grid = [128, 122, 136, 121, 157, 135, 129, 150, 124, 114, 116, 142, 142, 131]
grid[0]	128
grid[1]	122
grid[9]	114
grid[8]	124
grid[13]	131
grid[11]	142
grid[2]	136

W = [122 141 121 150 128 137]
W[-6] -> 122
W[4] -> 128
W[1] -> 141
W[2] -> 121

A =
[[124 123 119 125 116 111 138 134 128 140 119 123 100 129 121 144]
 [107 135 128 134 128 112 149 143 128 126 118 126 119 137 112 132]
 [133 118 129 114 140 148 109 127 121 127 141 128 149 130 131 119]
 [140 108 118 107 127 137 108 126 120 142 137 123 122 126 132 136]
 [120 116 117 116 122 115 133 139 122 142 123 122 105 133 117 143]
 [140 111 123 110 133 145 105 124 120 135 140 126 136 127 134 127]
 [140 111 123 109 133 145 105 123 120 135 140 126 136 127 134 127]
 [115 122 120 122 122 111 141 140 125 138 120 123 106 134 114 142]
 [111 130 125 131 123 109 146 141 128 131 117 125 110 135 114 137]
 [104 133 133 130 142 126 139 143 123 118 126 129 142 140 111 119]
 [103 133 129 131 134 116 146 145 125 123 120 127 127 139 109 128]
 [111 129 124 129 124 109 145 141 127 132 118 125 110 135 113 138]
 [145 116 126 115 131 146 105 119 124 132 140 128 138 123 140 125]
 [131 107 116 107 125 128 116 132 119 144 132 122 114 130 125 140]
 [139 117 117 120 114 119 126 125 128 144 125 123 101 123 132 145]]
A[-15,-16] => 124
A[:, -5] => [123, 126, 128, 123, 122, 126, 126, 123, 125, 129, 127, 125, 128, 122, 123]
A[13,1] => 107
A[5,-6] => 140
A[-5] => [103, 133, 129, 131, 134, 116, 146, 145, 125, 123, 120, 127, 127, 139, 109, 128]
A[:, 13] => [129, 137, 130, 126, 133, 127, 127, 134, 135, 140, 139, 135, 123, 130, 123]
A[0,1] => 123
A[-1,0] => 139
A[-5,8] => 125
A[2,-11] => 148
A[-2,-14] => 116
A[4,14] => 117
A[1,3] => 134
A[3,-4] => 122
A[:, 6] => [138, 149, 109, 108, 133, 105, 105, 141, 146, 139, 146, 145, 105, 116, 126]
A[-8,8] => 125
A[-5,14] => 109
A[12,-14] => 126
A[:, 9] => [140, 126, 127, 142, 142, 135, 135, 138, 131, 118, 123, 132, 132, 144, 144]
A[7,15] => 142
A[-13] => [133, 118, 129, 114, 140, 148, 109, 127, 121, 127, 141, 128, 149, 130, 131, 119]
A[11,2] => 124
A[:, 4] => [116, 128, 140, 127, 122, 133, 133, 122, 123, 142, 134, 124, 131, 125, 114]
A[6,-2] => 134
A[9,-4] => 142
A[5,-8] => 120
A[2,6] => 109
A[3,-11] => 137
A[6,-15] => 111
A[6] => [140, 111, 123, 109, 133, 145, 105, 123, 120, 135, 140, 126, 136, 127, 134, 127]
A[-5,1] => 133
A[4,-7] => 142
A[9,-6] => 126
A[-4,4] => 124
A[10,-4] => 127
A[13,10] => 132
A[11] => [111, 129, 124, 129, 124, 109, 145, 141, 127, 132, 118, 125, 110, 135, 113, 138]

a =
[[122 120 121 123 140 134 141 126 119]
 [137 156 136 145 106 127 125 154 121]
 [108 139 137 132 129 115 109 150 138]
 [119 143 127 140 132 142 135 127 134]
 [132 121 130 131 124 122 130 125 114]
 [122 115 117 109 127 132 137 129 121]
 [127 125 122 119 130 126 125 135 131]
 [114 110 132 118 117 124 123 133 130]
 [129 145 140 131 110 112 125 133 119]
 [128 132 131 128 132 129 127 127 127]
 [127 118 127 130 127 129 126 129 124]
 [130 118 128 100 124 124 138 137 145]
 [141 126 115 111 127 136 140 120 132]]
a[0, 0] = 122
a[9, 7] = 127
a[8, 2] = 140
a[2, 0] = 108
a[5, 1] = 115
a[3, 2] = 127
a[5] = [122, 115, 117, 109, 127, 132, 137, 129, 121]
a[9, 4] = 132
a[6, 7] = 135
a[12, 6] = 140
a[:, 3] = [123, 145, 132, 140, 131, 109, 119, 118, 131, 128, 130, 100, 111]
a[12, 3] = 111
a[4] = [132, 121, 130, 131, 124, 122, 130, 125, 114]
a[6, 8] = 131
a[:, 8] = [119, 121, 138, 134, 114, 121, 131, 130, 119, 127, 124, 145, 132]
a[3, 5] = 142
a[1, 8] = 121
a[4, 5] = 122
a[3, 8] = 134
a[0, 3] = 123
a[5, 7] = 129
a[1, 0] = 137
a[5, 6] = 137
a[0] = [122, 120, 121, 123, 140, 134, 141, 126, 119]
a[10, 7] = 129
a[7, 4] = 117
a[6, 5] = 126
a[1] = [137, 156, 136, 145, 106, 127, 125, 154, 121]
a[2, 5] = 115
a[11, 7] = 137
a[5, 5] = 132
a[11, 8] = 145
a[6] = [127, 125, 122, 119, 130, 126, 125, 135, 131]
a[3, 0] = 119
a[12] = [141, 126, 115, 111, 127, 136, 140, 120, 132]
a[:, 5] = [134, 127, 115, 142, 122, 132, 126, 124, 112, 129, 129, 124, 136]
a[:, 2] = [121, 136, 137, 127, 130, 117, 122, 132, 140, 131, 127, 128, 115]
a[7, 1] = 110
